Each row is where one point has got to under a steady rotation. How many steps took it there?
The counts run from 0 to 360.
[ 0.47  2.27 -0.45 -4.27 -0.24  0.17 -2.93  0.19  1.23 -3.15 -0.78 -1.28
 -1.13 -1.94  1.85 -1.39  1.20  0.15  1.02  1.76  0.68  2.84  2.15  0.12
 -1.25  1.25  4.54 -2.64  0.53 -0.24 -1.06  3.66 -4.72 -1.01  0.37 -0.59
  0.95  1.95  2.43 -0.30  2.00 -2.59  1.55] => 102
[-1.39  1.49 -2.82 -3.60 -0.25 -1.53 -3.29 -2.16 -2.42 -2.44 -0.50 -0.37
 -0.39 -0.30  0.57  0.88  0.70 -0.08  2.72  1.91  0.85  2.87 -0.92  0.57
  1.65  2.77  4.38 -0.81 -0.01  1.06  3.34  4.09  0.10  0.40 -1.19  0.43
 -1.15  1.76  1.55 -1.80  2.05 -3.07  0.10] => 125
[-0.13 -0.16 -2.96 -1.97  1.95  0.27 -1.64 -0.80 -2.21 -4.76 -2.11  0.62
 -3.38 -0.43  0.61  2.01  0.72  1.80  0.41 -0.66 -0.43  0.14 -1.04  2.08
  1.00  4.23  4.10  0.23  0.49  0.76  3.68  2.54  2.19  1.85 -0.71  0.53
  1.36  0.18  0.71 -2.14 -0.35 -3.10 -1.79] => 149
[ 0.59  0.73  1.10  0.40  2.61 -0.55 -1.46 -0.50 -0.20 -4.01 -1.78  0.58
 -2.51  1.19  1.07  1.98 -0.70 -1.31 -2.20 -0.73 -3.38 -1.07 -1.99 -0.61
  0.14  0.13  0.22 -5.52 -1.25 -0.18  4.92 -1.38 -0.71 -1.76  0.74 -3.28
 -1.17 -1.11  0.73 -2.22  1.12 -3.40 -0.89] => 202
[ 1.95  1.42  1.99 -0.25  2.57  1.65 -0.88  0.88  2.28 -5.87 -0.12 -0.71
 -3.07 -0.14  0.52  1.96  0.18  0.37 -3.44  1.46 -1.84 -0.79  1.09 -2.25
  0.45  1.65  0.43 -3.60  0.63 -2.56  1.18 -1.39 -2.20 -3.14  1.28 -3.27
 -1.01  1.60 -0.01 -1.54  1.20 -1.85 -1.07] => 44
[-0.93  1.73 -3.01 -3.62 -1.47 -1.33 -2.17 -2.42 -0.70 -2.53 -1.16  0.44
 -0.92 -1.11  1.54  0.78  2.77  0.70  0.52  2.11  1.23  2.66 -1.63  0.29
 -0.48  3.85  4.12 -0.53 -0.76  0.82  3.01  4.30 -0.09  0.61 -1.36  0.27
  1.62  2.40  0.62 -2.23  1.10 -2.58 -0.35] => 118
[-0.54  0.62 -0.57  0.99  3.99  0.74  0.54 -1.20 -1.15 -5.49 -1.79 -0.75
 -3.76  1.21 -2.83  2.15 -0.82  0.85 -2.65 -0.08 -2.16 -1.34  1.50  0.58
  1.93  2.69 -0.01  0.49  1.48 -0.81  4.06  1.83 -0.89 -2.65  0.94 -3.29
 -1.50  3.10  0.55  1.27  1.04 -1.93 -0.11] => 27
[-1.00 -0.52 -0.59 -0.53  1.38 -0.23 -4.52  1.16 -0.80 -6.70 -0.21 -0.53
 -1.10  2.47 -0.94 -1.05  1.11 -3.79 -1.14  0.29 -2.06  0.30  0.72  0.40
 -0.72  1.64  3.04 -2.49  0.55  1.15  1.57  2.30  0.31  1.33  1.87 -1.33
  1.37 -0.28  3.70 -0.33  1.20 -3.70 -1.40] => 352
[-0.98  0.49  0.36  1.13  4.40 -0.18 -0.79  0.18 -0.90 -4.85 -1.48 -0.59
 -3.20  2.80 -1.17  0.63 -2.20 -1.94 -1.83 -1.60 -2.39 -0.10  2.78  2.04
  0.97  1.29  1.42 -1.91  1.56  0.92  2.79  1.36 -1.94 -0.93  2.27 -2.21
 -0.66 -0.22  2.98  0.70  1.19 -3.60 -0.75] => 192
[ 1.06  2.28 -0.17 -4.36 -0.72 -1.36 -2.36  0.45  0.99 -4.03 -2.38  0.10
 -2.23 -3.18  1.75 -0.57  2.34  0.19  0.95  1.53  0.88  3.19  1.54  0.42
 -1.51  2.87  3.57 -1.55  0.02 -0.73 -0.08  4.66 -1.83 -0.50 -0.91  0.58
  1.92  1.15  2.36 -0.11  1.52 -0.95  0.42] => 109
[ 1.04  2.16  0.93 -0.15  1.61  1.35  0.16  0.34  1.85 -6.09  0.21 -0.31
 -3.16  0.78  0.34  0.97  1.16  0.35 -5.09  1.59 -0.61 -0.37  1.79 -1.96
 -0.99  3.52  1.37 -1.72  0.86 -1.87  1.14  0.22 -2.73 -2.91  1.31 -3.34
  0.61  3.30 -0.06 -0.79  1.05 -1.09 -1.11] => 51
[ 0.03 -0.63  0.09 -1.93  2.64  0.42 -2.53  1.01 -0.87 -4.27 -4.82  2.50
 -3.61 -0.53 -0.98  1.09 -0.86 -0.84  1.15 -3.05 -1.09 -0.37  0.30  2.31
  1.70  1.05  0.68 -1.96 -0.65  1.40  3.42  3.31  1.44 -0.10  0.45 -1.64
 -1.31 -2.15  2.27 -0.22  0.78 -3.35 -1.28] => 168
[ 0.95  0.79  1.94 -3.08  0.56  0.68 -4.05  3.08  1.65 -7.08 -2.57  2.61
 -3.21 -0.50 -0.62  0.77  0.10 -0.39 -0.06 -1.46  0.05 -0.90  2.17  0.37
 -0.60  2.80  1.23 -0.76 -0.12  0.04  1.36  2.96  1.30  0.46  0.01  0.01
 -0.44 -1.07  2.24 -0.41  1.70 -1.31 -2.39] => 333
[ 0.28  0.02 -1.29 -0.48  1.96  1.17  1.21 -1.74  0.23 -3.73 -1.43  2.42
 -1.96  2.57 -1.49  0.89 -0.47 -0.39 -4.26  0.09  0.78  0.34 -0.53 -1.74
  3.17  2.71  0.39 -1.97 -2.03 -1.00  4.02  1.45  0.63 -3.81  1.31 -3.44
 -2.19  0.83 -2.11 -1.90  0.67 -1.80 -1.39] => 23
[-0.29 -0.25 -1.06 -3.39  1.12 -0.74 -1.15 -0.12 -1.63 -3.49 -1.32  2.72
 -1.97  1.88 -0.09  0.25 -0.76 -2.04 -0.70 -0.81  2.02  2.89  1.84  0.29
  2.86  4.48  3.94 -1.69 -0.88  1.15  2.83  4.12  2.22 -0.35  0.46  0.78
 -0.93 -1.59  0.51 -3.69  0.62 -2.21 -2.04] => 152
[-0.09  0.60 -0.13 -2.88  0.30  1.92 -4.52  1.74  1.42 -6.02 -2.92  2.22
 -3.03 -0.59 -1.59 -0.74  1.72 -1.42  2.04 -0.70  0.28 -0.47  1.21  1.08
  0.48  2.07  1.71 -0.98  0.76  0.81  0.31  4.64 -0.84 -0.74  0.59 -1.68
 -0.07  1.19  3.43  0.12  1.28 -2.51 -1.73] => 327
[ 1.91  3.40  1.38 -3.47  0.26  0.09 -1.50  1.68  4.00 -5.14 -1.50  0.58
 -1.11 -1.76  2.10 -0.06  0.09  1.45 -3.52  0.37  0.72  1.25  2.14 -0.92
 -2.74  1.30  1.64 -1.15 -1.32 -1.58 -0.36  2.52 -3.13 -1.54  1.01 -1.27
  0.53  1.67  0.44  0.75  2.69 -1.60  0.71] => 77
[-0.91 -0.27 -0.32  1.28  3.99 -0.12 -1.35 -0.23 -1.78 -5.53 -1.71 -0.88
 -3.16  2.01 -1.56  1.07 -0.96 -1.86 -1.48 -1.37 -3.33 -1.14  0.82  1.93
  0.68  0.59  1.18 -2.20  0.47  0.59  3.82  1.10 -0.84 -0.81  1.43 -3.17
 -0.07 -0.28  2.69  1.06  1.15 -4.07  0.08] => 193
[-1.99  2.29 -0.71 -1.67  1.06 -0.08 -3.72  0.03  1.16 -4.36 -0.87  2.69
 -0.38  3.42  0.07  0.29 -1.31 -0.55 -1.58 -1.85  0.09 -1.10  0.34  1.26
  0.04  2.40  1.62  0.33 -1.63  2.66  3.73  3.00  0.15  2.53  1.15 -1.22
 -1.83  0.88  1.19 -0.96  2.84 -4.53 -2.16] => 348
[ 0.19  0.91 -2.25 -4.83  0.32  1.31 -3.00  0.68  0.64 -2.41 -4.11  3.13
 -1.85 -1.68  1.76 -0.17  0.16  1.49  2.19 -2.02  1.81  1.40 -1.18  1.73
  1.33  0.86  3.10 -2.14 -2.05  1.18  1.63  4.52 -0.05  0.64 -0.07 -0.34
 -0.35 -0.94  0.82 -2.01  0.87 -3.51 -0.64] => 137
[-0.45  2.08 -1.88 -4.67  0.74  0.39 -3.82 -1.12 -0.72 -1.65 -1.80  0.49
 -1.27 -0.81  1.58  0.80 -1.09  1.77  3.97 -0.78  1.22  1.37 -0.26  2.12
  1.87  1.27  3.94 -1.25 -0.56  2.08  2.62  3.72 -1.10  0.79 -0.64 -0.09
 -2.40  0.77  1.86 -1.43  2.20 -3.91  0.02] => 131
[ 0.21  0.15 -0.63 -4.07  0.74 -0.21 -4.02  0.02 -1.78 -3.53 -0.69 -1.02
 -2.14 -1.37  1.28  0.32  0.37 -0.72  3.65  1.60  0.33  2.54  0.44  1.00
  2.20  1.76  5.05 -3.92  1.54  0.66  1.46  2.29 -0.25 -0.58 -0.08  1.24
 -0.70 -0.83  2.29 -3.02  1.02 -2.72 -0.37] => 133
[ 1.49 -0.38 -0.85 -3.11  1.49  0.18 -2.63  1.00 -1.27 -5.51 -2.39  0.25
 -3.76 -2.50  1.74  1.78  0.88  0.88  1.52  0.16 -0.13  0.95  0.54  1.51
  0.41  2.99  4.30 -2.17  1.94 -0.24  1.33  2.14  0.78  0.75 -0.73  1.25
  1.77 -1.35  2.68 -2.18 -0.42 -2.12 -0.91] => 141
[-1.02 -0.96 -1.92  1.20  2.89 -0.09 -1.24 -0.45 -2.10 -5.69 -1.93  0.33
 -1.90  2.80 -2.50  0.79  0.67 -2.17 -3.59 -1.18 -1.80 -0.59 -1.13  0.65
  1.03  2.37  1.69 -2.09 -0.62  0.49  4.19  2.53  1.64  0.13  2.10 -3.18
  1.11 -0.18  1.40 -0.21 -0.15 -3.83 -1.16] => 187
[ 2.35  3.17  1.77 -3.43 -0.49  0.72 -2.13  1.94  3.90 -4.47 -0.58  0.35
 -0.61 -0.66  2.10 -0.74  0.92  0.28 -3.84  1.67  0.67  1.65  1.15 -2.83
 -2.11  1.38  2.04 -2.89 -1.92 -2.06 -0.24  1.64 -3.15 -2.22  1.39 -1.60
  0.45  1.03 -0.30 -0.78  2.61 -1.67  0.67] => 76
[ 0.38  0.33  1.26 -3.32  0.32  1.19 -4.63  2.45  1.12 -5.84 -2.08  2.09
 -1.86 -0.02 -1.51 -1.01  0.20 -2.03  1.99 -0.18  0.86  0.33  2.22  0.13
  1.47  1.69  2.01 -1.70  0.39  0.67  0.03  3.89 -0.02 -0.90  0.83 -0.43
 -1.29 -0.17  2.99 -0.74  1.65 -1.52 -1.37] => 326
[-1.92  2.20  0.97 -1.77 -0.23 -1.57 -3.27 -0.91  0.71 -4.41 -0.97  2.85
 -1.49  1.64 -0.67  1.15  0.49 -1.50 -0.01 -0.61 -0.69 -0.32  0.48  1.05
 -0.23  4.39  0.91  0.04 -0.32  2.60  4.92  2.78  1.05  1.27 -0.67 -0.89
 -1.11  1.38  1.55 -1.81  1.96 -2.66 -3.20] => 342
[ 0.37  0.73  0.94 -0.19  3.43  0.42 -0.28  1.21  1.63 -3.79 -2.45  1.85
 -2.65  1.71 -0.08 -0.66 -1.87 -2.95 -2.78 -2.40 -1.38  0.43  2.74  1.34
  0.51  0.39  0.74 -4.29 -0.70  0.66  1.25  1.63 -2.74 -2.38  2.73 -2.99
 -0.35 -1.35  2.35  0.22  1.19 -3.21 -0.32] => 198
[-0.32  0.70  1.43 -0.91  1.92 -1.42 -0.11 -0.92 -0.60 -3.57 -2.66  2.69
 -3.81  0.72 -0.17  1.67 -0.02 -2.92 -0.36 -0.90 -1.03  0.70  0.89  1.53
  1.37  4.20  0.99 -3.49  0.42  1.61  5.10  1.29  0.52 -1.86 -0.34 -1.29
 -0.67 -1.02  1.39 -3.70  0.19 -1.94 -3.26] => 177
[ 0.39  0.81 -1.72 -4.14  1.21  1.07 -2.72 -0.13 -0.58 -4.16 -1.97 -1.28
 -2.33 -1.28 -1.28  0.85 -0.54  2.48  2.53  1.84  1.09  0.85  1.54 -0.26
  2.30  1.23  2.61  0.98  0.69 -1.49  1.28  5.50 -1.11 -1.62 -0.30 -0.86
 -2.81  2.40  1.50  1.68  2.34 -2.08  1.42] => 289
[-0.72  4.96  0.04 -2.98 -0.80 -1.46 -1.68 -2.36  1.39 -2.89  1.22 -0.44
 -0.45 -0.23  2.24  1.36  0.57  1.30 -1.18  2.53  0.29  1.82  0.42 -0.92
 -1.45  3.52  2.72 -0.28 -0.46  0.31  3.28  2.03 -3.29 -0.47 -0.62 -0.87
 -0.85  4.50  0.14 -1.34  3.28 -2.38 -0.12] => 87
[-1.73  2.83  0.13  0.79  1.99 -1.66  1.93 -2.88  0.63 -2.21 -0.86  0.79
 -1.55  2.04  0.06  0.74 -0.03 -2.46 -4.65  0.13 -1.44  0.93 -0.05  0.22
 -0.21  2.39  0.86 -2.91 -1.08  1.18  4.80  1.08 -2.74 -2.69  1.39 -3.47
  0.23  1.89 -0.26 -1.30  1.23 -2.47 -0.92] => 215
[-0.14 -0.36 -1.61  0.23  2.33  0.90  0.75 -1.92 -0.60 -4.13 -2.10  1.70
 -2.78  1.42 -1.96  1.56  1.10 -0.10 -4.06  0.52 -0.63 -0.55 -1.90 -1.59
  2.48  2.42  0.16 -1.54 -1.52 -1.34  4.58  2.01  1.34 -2.83  0.52 -4.07
 -1.10  1.57 -1.46 -1.45 -0.20 -2.02 -1.49] => 22
